First come named turns, each shown by rows before and after it. For each pair of rows after them, which turns, in which order, take the first row to the second? The first pair is done for you.
turn Z883:
[ -9 -28  -3 -16  18  -7   2  21  16   2  -1  -2  12  -1 -11  -1   8  -3
   8   0  14  -5  23  -1  18  -2  -7 -25  24  -6  -3 -16 -19  12  -1 -14
 -18 -18 -27 -11 -27  -7 -20 -34  18  -6  -2  -4   0 -23   0] |-> [ -1 -18  -1 -16  18  -7   5  15  21  21   3  14   7   3 -17   0   5  -4
   4  13  -1  -4  22 -13   9   8  -2 -25  33 -20  -2  -5 -24   6   0 -11
 -22 -25 -27 -11 -27 -12 -19 -25   8  -7  -4  -2   6 -16   3]
[  4   4  -1 -10  -1  11   1   7  21  -5  -8 -22 -20  14 -19   3   5  13
   7 -17  14 -12   1   5  -2   8  -3  -5  -2  13   3  -5  12  15  -8  -7
  -3  11   4 -12  16  16   3  -1   1 -10  12  -4  -6  -6  -8] |-> [  7  15  -4 -13   0   8  -3   5  21   6  -5 -17 -20  20 -24   5   6  12
   8 -11  10 -10   6  -3  -6  15  -1  -6  -1   2  -1   3   9  11  -9 -10
  -8   7   6  -9  18  16   3   1  -2 -13  11 -10  -4  -2  -7]
[ -7 -11  -6  -4 -13  28 -18  12 -24 -14 -31 -31  15 -11  30  -3  14 -12
  -8   2  -7 -12  -5  10   2 -38   0   7 -12   7   1 -24 -10 -25   5 -13
 -13   3  -4  19   7  23  -5  -5  21  16   7   0  10 -15   8] |-> [ -1 -10 -15  -9 -12  24 -12  16 -11  -1 -34 -37  14   1  22  -3  16 -11
  -2   3 -15  -6   3   2   3 -28   5  -1 -11  -8   1 -17 -15 -31   7 -19
 -23  -5  -1  16  -1  27  -3  -9  23   8  12  -3  13 -19  16]
[ -8  -4   5  15   4  -6   0  -6 -10 -14  -9  -8  -1   4   3  -5  -2  12
   1  -2  11  -9  -1   9  13  -6   1   1 -23  14  -6   9   6   3 -12   8
  32  33   0   2  23  10   9   7 -13 -12   9  -2 -13  11 -10] |-> [ -7  -8   0  12   4  -7   2   3  -4 -12 -13 -22   0  13  -2  -5  -1  11
   7  -6  16  -6   6   8  19  -5   4  -3 -18   8  -7   7   2   2 -12   1
  19  29   0   0  17  17   4  -3  -5 -19  17  -8 -22   5  -8]
turn Z262:
[ 22  47 -11   9 -16 -18 -15  -4  20  -1  17 -12 -16  17  -7   7 -10   1
  14  -2  -7  10   0   3  -8  25  23 -16   9 -12  -9  22  -8 -16  -7   2
  22  28  13 -18   4 -11   5   5   5  -6   0   9  -8  14   1] |-> [ 10  37  -2  18 -14 -23 -17 -20   6 -18  31   4 -12  -5  15  13 -10   1
  -2  -2  -4   0  -8  13 -16   8  19  -1   5   2  -3  12  -1 -13  -5  14
  40  30   2 -11  13 -24  -5   9  -8   7 -11  16  -3  15   1]
[ 26  -3  29  17   0   1   8  19 -16 -14 -26 -29  15   5  51 -13 -11 -12
   4 -19  26 -19  31  54   0 -16  -8   7  22  24  -4 -46  30   3  -3 -28
   2  -9   9  14  18  11  -1   6  -2  12   9  45  19 -22 -34] |-> [ 41   9  16   8  -1   7  13  34   0   5 -38 -43   8  27  26 -16 -10 -13
  20 -16  22  -9  46  43   1   5  -5 -11  27   7 -10 -32  28  -3  -1 -42
 -12 -10  18  11  10  24   9  -1   8  -3  25  36  13 -19 -33]
[ 15  18 -12  -8  -3  -1 -21  16  12  18 -21  21 -28  37 -10 -19 -10 -16
   2   0 -26  18  17 -17  11 -11  13 -16  10 -35  -4 -12 -22  -4  14 -18
 -45  -3  14   1 -26  13  14 -28  18  14   3 -30   6  14  18] |-> [  3  28  -2  11 -15  -7 -28 -14   6  18 -11  41 -31  20   7 -12 -10 -13
 -10   0 -45  17   2 -28 -14 -17  15   7  -9 -32   3  -6 -16 -21  13   5
 -16   2  19  19  -3   6  11   0 -10  25  -5 -24  15  31  14]
turn Z166:
[ 18   3   8  -9 -19  17  -3   8  -1  -3   6  11 -15 -15  17  -5  -4  -7
 -22   7  -6  14 -15  27  -1 -14   8  -5  34 -18   3   6 -11  -7   1  12
   1  -5  -1 -24 -23 -23   7  13   2 -20 -21  -7  -4   7   9] |-> [ 20   6   6 -12 -16  15   0   8   1   0   5  10 -12 -17  11  -1  -6  -9
 -20   8  -9  12 -11  22  -3 -12   9 -10  41 -22   5   5 -13  -8   1  11
  -3  -9  -7 -23 -24 -22   2  10  -1 -21 -21  -3  -5   1  11]
[  5  13   2  17   7   3  -6  -7   4  16 -19 -10  -3  31 -22  -8   6   0
  -9 -12  21  -5   7 -23  16   1   2   4  -5  10  -5  14   5  10   0  -8
  -4  18  16 -19  16  22  17  21   7 -17  23   9  10  21   7] |-> [  3   4  -1   9  21  -5   4  -5   8  23 -20  -7   9  27 -29  -6   6   0
  -4  -1  14  -6  18 -33  23   2   1  -6   5   5  -3   7   0   7  -1 -12
 -15   0   0 -18   5  17   1   3   2 -24  22   7  14   1  15]
[  8 -17  -4 -21   0  -2  10  -7  23  17 -15  20   8 -11 -18 -19 -25   8
  19  22 -15   0  10 -20   3  -5  11   4   8 -65  -9 -14 -14  -1  -9 -18
 -47 -46  -8  -5 -22 -21   1 -17 -35 -25  -9 -17  -9 -27  15] |-> [  2 -37   8 -18  -5  10  -5   8   2 -39 -22  -9   3 -30  11 -34 -21  11
  16 -19  38  -7 -14  39  17 -35  -4   8  -5 -21 -16 -36   5  33  -9 -10
 -16  -4   5 -23 -14 -16  18 -19   3  -8 -15 -18 -33 -12  -5]
Pairs:
Each pair is 2 to 3 turns apart.
[-13  21  -7 -22 -50  16  -4  18  13  45   5  -2 -18  11  -2 -18  21   0
 -11  58 -23   4  10 -17 -24  -9   1  -2  -8  -1  -4  12  -4 -13  -9   0
  15  38  12 -13   8  -1  13  -1   8 -24  22   8 -27  37 -16] |-> [-22  15   2 -11 -54  15 -10   8  -2  21  11   3 -14  -6  17 -21  24   1
 -21  46 -10  -2  -1  -3 -27 -22  -4   8 -15  19  -4   2   4   4  -7  12
  35  47  15 -17  17 -10  11   8   9 -11  14  16 -29  42 -21] => Z883, Z883
[ -9  -6 -19  -2   4  -5   1  16  10   5 -11 -10  -3  30 -31  17  13 -15
  16   7 -12  20  31 -33  13  -3  12 -39   4   6 -12  17 -13 -29 -16 -19
 -28  -5   3  13  -5  25   3  -6  10 -24  20 -10   7 -13  -8] |-> [-28   3  -3  22 -10 -12 -11 -22  -8  -7   7  20  -3   7   0  18  11 -10
  -3   6 -23  13   6 -31 -14 -15  12  -5 -20  22  -4  20  -5 -40 -17  11
   9   9  10  32  23  16  -5  36 -23   0   0  -2  19   7 -10] => Z262, Z883
[  1 -11  -6  -3  16   7  10  12   0  -9  -3 -26  18  10  -4  17   7  -7
  -1  -3   4   2   3 -11  11 -15  -5  -1  -2   4  -1 -13  -2 -16   5  -6
 -21 -23  -2  13   0   6 -18 -14   7 -13   8  -5   4 -19   6] |-> [ -1  -7  -8   5   9  12   6  13  -3 -19  -9 -38  11   6   4  12  10  -6
  -1 -12  13   2  -2   3  12 -21  -6  -2 -13  12  -3 -13   4  -9   1  -4
 -12  -5   6  11   5  12  -4  -5  13 -12  10 -10  -2  -9   0] => Z262, Z166
[ 27  27 -24 -26   1  11 -18  21  -8   6  -2 -10 -13   0  -4  11 -13   0
  -1 -12 -20  20  -6   8   2   3   8  -5  24 -19 -11  -4 -24 -25   6 -19
 -32  15   8 -29 -38   5  28  -6  25  -9   4  -9  16  30 -20] |-> [ 28  23 -21 -25   8  10 -15  11  -9  12   9   8 -10  -8  -6  15 -16   1
  -8   4 -26  18  -5  -3   0   6   5  -8  35 -25  -8  -5 -25 -25   6 -17
 -33   0  -5 -29 -46  -9  13  -9  16  -7  -7  -4  20  16 -15] => Z166, Z883
[-14 -35  -2  -6  10   2   4   5 -10 -11  -5  -9  27 -20  22   4   6   3
 -11 -22   9  -9  -1  19   0 -24  10  11  -4  19  22 -24  -1 -11   9  -2
 -14 -14  -6   8  -1   8 -17 -26  16   2   7   8  18 -15  11] |-> [  5   1 -11  -6 -23  10  -6  13   3   7 -15 -27   1   8   5 -11   7   1
  -3 -29  -1   9  -5  17 -15  -2  16  21 -21   8  13  -1   1 -22   0  -1
  -8  15  34   8   7  35  17   6  19  -6  22   6   9  20  -2] => Z262, Z166, Z262
[ 15  15   2 -11   1  -2   4 -10 -12  15  10   9  -9  10 -19  15  -2 -13
  14  20 -19   7  20 -20  -8  33  -3  -3  11 -21  -3  15  -6 -28   2   5
   4  15   7  -7   7 -13   9  23 -28 -11  -6  11   4  12   6] |-> [  6 -23   6 -20  22   4   4  10 -26 -24  -1 -13   6 -11  -2  14   0 -10
  12   0  27  -4  14  19  26  -1 -21 -17  18  10  -5 -12   1   3   8  -3
   0  14 -13 -27  -4 -23  -4  -9   5  -7  -4  14  -9 -11   1] => Z262, Z883, Z262
[-46 -31  13  21  30 -34  -3 -28 -45 -42  31  14   8 -16  23  47   7   6
 -22   6 -15 -28  23  12 -14  -7   3  12   9  44  -7 -13  24  16  13   0
  25  18 -35  -3 -24 -46 -20   5  13  23 -12  24 -11   1  -2] |-> [-43 -20  10  29  11 -26 -16 -22 -47 -53  14  -7  -3  -9  32  37  12  10
 -20 -17 -10 -16   9  25 -22 -15   1  23 -16  53 -11  -4  29   9   8   1
  37  48  -9   1  -8 -25   6  26  22  18  -6  20 -15  23 -17] => Z166, Z883
[ 11 -22  12  12  11   2 -14 -43   8 -13  20   7   7 -43 -39 -10 -18   3
   6  10  -7   4  -3   2   5   5 -10  23  50  -2  23 -21  16  37  -6 -14
  46  22  15   1  25 -44  13  46  -8   5 -17  18  -6  25 -11] |-> [ 25 -15  -4   0   6   0  -9 -13  31   3  -6 -31   1 -10 -72 -18 -17   5
  31   7  -7  19  14  -5  15  24  -7   9  42 -12  15  -9  16  30  -8 -32
  24  31  30  -4  18 -16  29  38   5 -22   8   9 -22  25 -14] => Z883, Z262, Z262
